(in the rows, 128 means zero)
One turn or mirror swaps these rows in pairs. Which row does each one swap with?
kodeb: [164 108 147 102 104 119 152 117 123 148 126 122 116 107 101 119]
Mifeg: [137 104 123 104 109 150 123 124 109 159  93 135 136 106 117 119]
Peli: [151 108 119 104 115 155 140  87 119 149 115 135  82 113  88 126]
roba: [147 113 107 124 116 131 119 120 124 160 116 119 135 155  92 127]
tiku: [139 139  91 108 112 141 147  92 115 150 121 131 109 120  61 143]
bim: [145  88 107  93 105 123 149 118 124 157 110 131  89 117  96 134]
kibo: [153  82 117  96 111 143 142 114 134 147 131 128 144 125  85 124]
Mir: [122 160 114 103 102 153 147 137 112 155 121 121 117 114 113 123]
vopos: [140 132 110 113 123 128 158 122 122 134 128 106  97 100 112 137]
veku: [158 110 139  93 111 151 150 134 133 156 126 119 145 115  72 130]
gik: [153 147 120  81  95 164 156 127 129 159 132 150 122 103  99 128]
sor: [168 134 103  81 115 148 171 117 133 137 139 128 110 110 107 121]
sedal: [155 171 111  88 115 158 142 120 122 154 132 119 123 121 112 132]
ginan: [157 133 119  71 125 138 143 122 120 167  97 145 145 127  92 132]
mari: [154 133 107  84 136 137 141 131 131 151 125 146 139 117 125 139]
kedu: [136 151 111  72 103 158 151 124 116 152 125 120 104  97 102 138]
zabu: [137 106 121  94 109 137 108 121 123 159 115 131 131 155  99 128]
buso: [137 145  76 118 108 139 132 116 121 159 102 145 114 129 100 136]
Lotu: [170 112 115 124 103 165 151 105 117 155 114 116 142 116  83 123]
gigok: [118 132 111  78 104 164 139 121 134 154 126 127  90 108  94 142]
nuban: [166 102 153 101 109 138 142 108 123 151 118 130 117 118 115 125]
Libu: [157 145 113  97 108 157 144  87 113 153 109 136 114 118  61 127]
Gaf: [124 124 119  98 118 121 114 132 121 159 111 131 137 144  93 126]
fuzan: [161 115 144 100 117 143 145 130 125 149 124 110 121 114 128 118]
Gel: [144 139 116  71 103 171 122 120 133 171 119 140 127 129  91 139]
Leka: [128 123  90 112 113 146 140 104 112 143 121 153  95 128  77 119]
boz: [172 106  86 113 100 118 134 115 113 149 119 135 108 121 101 122]
keve: [133 114  97 107 115 166 144 120 121 150 109 120 111  99 129 142]
luru: [118 106 105 100 122 172 133 134 120 148 117 112 123 121 114 127]
Valo: [145 136 105 122 107 139 166 104 120 141 142 118 116 131  71 121]
zel: [156 159  94 102 107 132 135 126 117 151 120 112 142 132  83 134]
dom: [168 119  85  98 110 164 144 104 121 147 121 118 145 128  82 128]
nediv: [123 103 121 115 118 143 124 132 104 152  96 121 110 116  88 119]
nol: [139 135 124  76 101 123 119 135 127 153 128 129 125 143  82 120]
des: [146 125 148 115 116 115 144 108 122 148 114 139 101 109  96 128]
das: [146 136  92 125 109 140 140  98 122 145 135 117  88 129  92 135]

Swapped with roba: fuzan
Swapped with veku: nediv
Swapped with kedu: tiku

